In the data rows, the value 128 means zero.
Here are some numbered points:
[137 137 148 100 153 132 121 164 120 106 142 165 136 108 116 128 133 141
 157 142 137 133 122 135] 0
[151 127 111 137  97 133 116 108 134 124 106 123 116 141 126 127 105 178
 144 115 148 124 127 151] 1
[135 125 108 127 107 149 126 116 142 132 182 120 103 136 140 112 145 141
 113 166 200 132 126 178] 2
[116 130 131 111 119 154 131 131 116 115 121 119 142 128  95 157 149 145
 155 106  99 121  89 129] 3
[146  97 121 120  97 160 143 102 181 121 151 178  81 138  89 130 135 144
 126 115 155 103  99 167] 4
[131 105 126 149 121 149 127 101 141 149 139 106 128 104 165  74 155 113
 158 132 160 120 130 116] 5
[161 113 130 114 116 147 154 138 111 124  81 101 185 119 141 108 125 155
 176 143  96 114 115 106] 6
[109  85 144 106 140 102 119 125 149  91 118 102 168 152  92 119 123  67
 106 180 137 128 109 184] 7
[116 139 115 112  87 111 132 105 111 140 103 127 129 146 120 111 111 140
  94 137 170 127  78 137] 8
[149 163 151  81  70 186 141 112 116 116 157 132 166 113 105  76 182 132
 168 186 155 182 124 130] 9
[125 128 133 130 128 132  98 145 103 125 109 137 109 133 133 123 140 114
 131 139 147 106 121 137] 10
[109 149 114 120 129 138 105 125 105 134 115 127  93 148 122 158 141 111
 149 133 174 131 155 116] 11
[139 104 151 157 112 134 112 117 141 130 130 141 103 134 120 113 139 117
 153 105  99 117 130 151] 12
[ 97 101 118 124 149 131 129 176 115 133 139  60 148 123 101 119 157  98
 151 141 102 104 101 156] 13
[160 121 121 153 114 110 125 151 132 129 123 136 143 112 126 126 102 107
 163 117 116 148 151 122] 14
[149 137 115 120 139 128 108 152 145 144 170 133 125 124 152 119 119  82
 156 156 141 183 186 139] 15
[117 119  79  83 139 182 119 152 148 131 148  99 116 140 164 126 151 124
 141 130  74 104  85 132] 16
[124 103  72 122 110 144 142 126 155 115  93  67 147  93 117 114 113 186
 163 158 155 109 110 148] 17
[103 120  85  92 129 120  73  90 120 134  72 170 122 188 142 156 161  76
 136 109 130 136 144 117] 18
[138 128 132 129 146 111 115 146 120 167 148 120 135 137 129 143 105 141
 135 120 118 104 114 152] 19
[130  98 142 209  56 122 143 122 147  99 150 128 110  95 167  95  89 107
  75 142  92 120 132 139] 20
[127 112 134 155 127 139 128 109 124 148 150 122 136 104 157  97 152 112
 152 123 150 117 116 115] 21
[139 145 112 103 191 130 137 153 137 126 134 111 134 130 133 159 134 141
 146 122 110 131 112 111] 22
[133 147 107 117 129 122 117 136 129 173 141 149 122 134 106 112 142 113
 106  99 113 151 104 121] 23
[129 155 113 134 194 116 136 146 124 171 171 147  77  99 132 131 117 145
  96 102 166 116 126 112] 24
[115 112 116 117 170 130 186 119 143 126 135 111 111  99 143 124 117 140
  98 126  78 112 121 100] 25
[164 112 101 100  85 150 109 105 169 101 112 172 160 143  77 110 152 119
 166 139 144 169 124 135] 26
[ 96 127 129 128 138 141 132 130 121 138 126 114 158 120 155 114 124 134
 108 144 106  99  95 116] 27
[146 126 126 145 165 124 146 117 152 142 123 104 127 120 115 114 121 116
 119 137 134 115 153 121] 28
[128 129 123 146  90 122  90 139 149  78 100 167  97 132 110 127 144 163
 128 123 155 125 123 158] 29
[174 126 122 148 129  80 165 125 111 170  92  89 204 149 125 130 104 122
 105 122 148 143 187 123] 30
[112 134 123 102 148 138 115 136  99 130 114  97 157 103 116  81 150 136
 132 170 142  98 103 131] 31
[127 163 136 105 149 140 122 133 147 119 116 156 127 142  88 173 117 161
 153 108 142 124  96 100] 32
[118 123 119 147 145  93 115 175 106 136 119 164 138 132 149 126 158 121
 135 102  94 102 144 128] 33
[111 107 185 179 107 152  87  95 107 147 154 153  94 121 165 135  82 138
 153  96  98  95 106 145] 34
[ 93 132  97 134 119 127  96 136  97 187 156 123 121 124 140 117 147  80
 154 138 170 145 147 117] 35
[118 144 105 150  79 135 124 149 117 102 120 167  99  96  88 141 125 139
 124 113 134 116  81 109] 36
[117  85 121 167  92 110 113 108 155 100 115 109 148 133 143 113 114 114
 116 152 125 124 139 156] 37
[115 131 167 131 146 135 118 121 114 109 130 118 126 129 116 134 118 145
 152 149 157 107 118 134] 38
[170 118 169 136 104 131 163 154 102  90 106 138 148  91 121 124 102 134
 190 166 132 142 165 124] 39
[107 141 160 159 161 111 168 123 108 116 106  70 131 111  80 144 102 135
  90 136 109 107 128 129] 40
[111 136 106 120  84 115 117 103 119 153 105 120 142 141 114 118 106 150
  98 136 183 118  71 145] 41
[ 95 119 150 133 113 122 156 105 114 173 129 122 140 123 118  73 135  95
 108 102 127 128 107  98] 42
[104 140 143 120 144 103 116 128 135 118 124 176 130 149 134 136 104 103
  93 123 107 133 125 114] 43
New points follow, each followed by the numbers of its three nearest points above, smallest number first.
[163 129 129 138 124 133 151 152 135 152 138 168 122  70 119 128  91 136
 165  69  76 143 122  80] 12 14 23
[112 137 117 150 111 127 124 142 118 115 144 130 100 124 130 124 141 101
  92 161 126 122 124 120] 10 27 43
[140 107 146 141  77 150 145  87 177 127 157 155  85 126  94 120 131 136
 126 113 157 104  92 157] 1 4 12
[128 140 173 156 126 105 162 114 144 103 114  94 132 160  90 153 112 143
  68 151 136 133 139 136] 28 38 40
[135 155 111 113 147 137 115 170 142 135 185 124 117 121 146 123 127  85
 131 157 149 186 175 122] 14 15 35
[133 164 130 149 120 131  93 116 103 109 122 114 101 122  83 161 165 153
 161 115 148 146 174 141] 1 11 38
[155 117 105  99  95 168  91  97 148  99 103 144 132 136 107 111 159 135
 169 152 144 110 135 151] 1 26 29
[102 131 132  90 163 138 155 146 118 129 145  64 179  99 166 126 100 113
 110 166 119 155 108 114] 22 27 31
[150 132 122 142 106 123  92 139 140  84 105 157 106 120  98 103 131 152
 134 127 160 124 124 146] 1 10 29
[137 144 135  83 164 108 133 108 168 155 159 139 146 207 118 181 105  97
 108 110 131 180 145 126] 22 23 43
[118 103  96 126  95 145 154 108 130 104  97  71 146 101 120 137 129 177
 158 148 143 115 107 144] 1 6 17
[152 106 142 130  93 149 146 112 183 116 146 173  67 127  91 130 117 152
 115 120 156 107 107 168] 1 4 29
[106  89 149 117 141  80 117 122 135 102 120 100 168 153  66 132 126  69
 100 176 146 118 109 182] 7 13 37
[116 157 116 125 131 131 108 131 106 141 115 135  99 138 127 164 133 133
 134 121 172 135 156 116] 10 11 38
[119 164 127 115 207 123 139 142 118 179 175 161  74  90 126 131 130 144
 110  98 167 118 132  99] 22 23 24
[100 133 126 106 151 134 130 147 122 145 141  85 160 108 164 112  91 114
 122 148 117 153 118 105] 22 27 31
[106 103 122 157 154  91 112 166 101 144 116 158 154 122 141 123 154 114
 122 106 109  98 135 140] 10 19 33
[ 98 123 152 110 140 132 123 125 113 131  94 118 128 163 119 154 146 115
 130 110  93 120 120 117] 3 10 43
[164 123 191 139 102 130 163 150  96  75  97 112 164  95 118 135  98 151
 201 174 132 144 172 125] 6 14 39
[117 108 156 153  79 151 108 127 120 111 135 151 118 142 183 110 160 101
 126 113  82 127 130 131] 10 12 21
[151 137 141 100 142 149  93 121 157 129 141 154  86 153 103 143 164 118
 183 105 109 149 148 144] 0 11 12
[100 146 143 153 112 105 145 110  86 115  66 141 132 110 116 119 131 138
 106 129 148 116 155  94] 8 10 38
[119 148 141 114 186 114 164  89 114 177 131 110 129 147 109 155 123 132
  89 120 166 124 146 115] 19 24 28
[ 91 118 172 166 184 106 142 145 104 109 110  88 107 101  82 137 106 113
  89 136  91 101 144 142] 28 38 40
[ 96 132 126 141 113 125 110 134  89  58 100 140 126  94 149 132 178 125
 135 131 135 137 155 112] 10 11 29
[132 138 131 152 129 138 161 157 133 126 147 172 113  69 123 139  83 141
 161  85  79 144 122  83] 14 25 36
[117 120  65  97 120 157 118 128 132 160 120 107  88 155 138 148 125 147
 115 124 123  69  82 146] 10 16 19
[117 176 127  96 165 145 136 136 109 147 149 142 133 126 110 131 152  98
 107 115 105 172 145  83] 22 23 43
[155 113 127 107 140 132 143 162 121 152 153 100 143 116 150  99 102 144
 113 149 108 109 112 174] 19 27 31
[109 113 122 139 115 133 104 132 155 122 214 144 137  82 143 101 126 133
 165 121 142 140  97 143] 0 5 21
[177 106 112 145  78 110 151  89 149 167 107 125 154 143  97 105 114 135
 136 128 167 129 129 147] 1 8 41
[144 138 154 149 143 128 150 115 144 151 129 119  89 115  98 133  91 158
 104 100 125 123 135 125] 1 19 28
[146 155  81 132 112 113  96  95 117 200 127 196 117 152 102 107 140 106
 115  70  98 130 146  93] 18 23 43
[117 122  85 134 132 103 148 182 122 115  99 119 141  99 119 114 113 137
  66 136 101  96  85 127] 25 27 36
[124  84 129 190  70 134 148  94 150 126 145 133 110  88 168  92  92  94
  81 139 107 128 135 121] 20 21 37
[113 140 112 149  79 132 127 143 120 116 113 168  89  93  85 136 124 134
 128 110 152 112 105 112] 10 29 36
[103 161 132 137 111 138 124 116 108 121 131 138  98 132 148 147 114 112
 110 134 142 157 153  97] 10 11 43
[118 161 104 118  78 151 132 117 103 132 124 128 168 126 174 104 157 133
 107 130 130 141 107  86] 8 21 27
[132 101 124 187  71 122 148 114 147 107 145 128 110  91 158  94  87 102
  94 130 107 127 133 134] 12 20 37
[123 116 153 119 116 130 111 136 114 137 113 165 134 135  94 145 118 143
 135  76  88  99  89 141] 3 12 19
[166  99 129 108  84 133 192 119 116 142  81 131 154 148 180 117 110 163
  98 145 118  94 130 123] 1 6 27
[108 136  98  85 116 135  77  82 108 134  82 178 121 176 117 148 163  76
 124 123 132 133 153 119] 10 11 18
[150 130 132 151 144 120 158 119 136 156 129 120  85 107 113 116 101 156
  84 111 121 119 151 120] 24 25 28
[168 124 165 134 119 131 165 146 101  93 105  95 147  93 118 117  98 141
 182 173 146 142 170 122] 6 14 39
[120 138 148 156 107 124 153 150 142 113 146  96 142 131 145 123 134 118
  71 127  83 150 113 122] 25 27 43
[116 107 100  88 130 175 122 149 135 125 137 114 112 141 177 117 167 110
 144 132  81 105  91 128] 3 16 27
[127 138 174 126  99 100 128 143 117  88 109 147 127 127 153 132  84 171
  85 124 124 134 120 134] 1 38 43
[155 126 119 138 162 134 151 107 156 148 125 111 119 112 113 101 117 111
 117 129 144 135 164 118] 5 14 28
[145 128 160 142 120 110 135 130 120 121 126 108 162 160 130 152 137 139
 130 136 152 134 160 151] 19 28 38
[ 85 130 156 126 156 128 108 119  67 118 109 153  84 100 174 132 128 150
 108 117 121  90 125 111] 10 27 38
[119 158 123 119 129 131 124  98 116 132 100 144 134 149 148 131 122 114
 116 116 131 147 127  81] 11 23 43
[167 120 122 108 110 143 156 147 138 113  90  91 197 141 137 114 119 158
 174 147  93 120 116 117] 3 6 17
[145 100 118 121 165 110 108 139 152 138 145 129 127 134 155 150  67 148
 133 123 104 128 155 161] 14 19 28
[127 123 130 119 153 114 106 133 106 177 139 115 115 137 151 141 100 134
 135 112 133 114 119 148] 10 19 38
[130 137 131 117 156 133 107 154  88 157 135 109 137 141 129 153 107 147
 156 125 111 112 126 138] 19 22 38
[142  74 152 169  97 112 124 110 158 114  98 150 111 150 112 174 133 146
 147  84 126 110 160 149] 1 12 29
[138 135 120 142 137 124 137 179  88 125 116 126 133 114 217 106 159 137
 113 146 102 120 168 111] 10 27 33
[105 125 125 106 159 125 143 154 121 141 149  80 163 117 166 126 103 127
 124 152 122 131 115 121] 19 22 27
[122 149 121 163 153 110 111 144  97 176 134 118 100 145 143 131 115 132
  93 106 114 107 145 124] 10 19 33
[143 135 132 134 138 139 175 120 135 129 145  72 129  79 121 121  95 169
 100 126  93 125 113 130] 25 28 40
[135 141 171 154 104 110 177 101 122  98  91  85 143 157  94 141  99 138
  55 153 127 129 134 134] 8 28 40
[148 114  75 144 143 114  93 152 128 167 134  67 155 154 144 138 139 139
 174 133 153 115 130 163] 1 13 19
[122 128 122 123 174 124 112 141  90 155 124  96 145 142 143 161 112 140
 146 125  97 109 131 140] 19 22 27
[146 125 110 132  87 149 131 133 136 127 173 116 103 128 152 111 165 145
 120 157 189 145 124 168] 2 5 21
[139 106 120 151 121 126 123 119 145 126  99 140 148 135 150 124 109  81
 152 112  76 142 180 103] 12 14 28
[136 156 108  82 126 106  90 175 109 135  94 183 142 147  96 171 112 179
 160 115 146 105 108 143] 0 19 32
[142 116 153 186 151 122 130 124 107 113 114  92  90  97 147  97 131 127
 116 138 100 125 192 142] 12 14 28
[140 122 128 181 115  82 115 158 118 138 106 103 151 106 102 110 118 142
 124 126 143 126 158 139] 14 28 37
[ 92 103 119 125 140 124 104 134 108 127 116 123 109 122 167 118 122 103
  95 164 149  92 125 161] 10 27 37
[125 110 124 123 173 137 183 117 152 119 132 113 102 103 143 128 108 145
 113 116  97 106 133 105] 22 25 28
[127 151 124 110 183 126 127 160 135 109 146 124 140 134 139 181 133 138
 148 104 109 136 123 108] 0 22 32
[161 129 107 116 144  98  80 132 183 137 147 191 129 161 105 106 135  58
 116 131 124 172 186 137] 15 23 43
[143 128 129 130 135 139 115 136 154 140 181 131 120 132 153 106  96  83
 159 137 150 188 179 129] 14 15 35
[130 129 134 189 138 134 129 126 120  97 122  84  79  92 145 111 152 126
 105 143 104 126 191 139] 12 28 37
[160 114 121 147 151 118 147 120 149 142 120 114 135 109 119  99 124 119
 127 127 122 128 154 125] 14 21 28
[182 104  99 148  61 116 148 101 150 152  94 134 152 133 109  94 137 148
 136 120 165 126 153 145] 1 14 26
[156 121 150 115 103 164 157  97 156 143 148 100 115 125 162  96  88 182
 155 136 123 137 125 140] 1 5 21
[109 108 197 149 106 135  94  89  96 140 155 152 112 137 144 127 115 132
 158 100 114  80 102 149] 12 34 38
[107 133 104  99 121 126  86  77 113 139  89 173 119 172 107 143 159  89
 134 125 142 132 132 107] 10 11 18
[179 104 103 158  56 113 150  86 157 158 112 115 159 138  95  84 109 151
 131 140 165 128 148 140] 1 37 41
[140 142 124 121 182 127 122 169 149 104 147 130 138 139 139 175 140 143
 147  91 100 130 116 111] 0 22 32
[140 125 130 113 145 145  97 123 144 120 154 156  89 144 103 150 149 121
 178  99 104 146 142 153] 0 3 12
[132 105 139 154 122 130 131 118 147 136 124  92 102 129 126 103 123 125
 151 109 105 113 127 147] 12 21 28
[108 126 164 135 143 117 120 147 109 120 138 123 137 121 140 136 117 133
 139 144 145 102 116 138] 10 19 38
[160 147 104 122 120 140 190 108 166 107 121 114 132 133 112 108 137 123
  81 150 134 159 151 105] 23 25 28
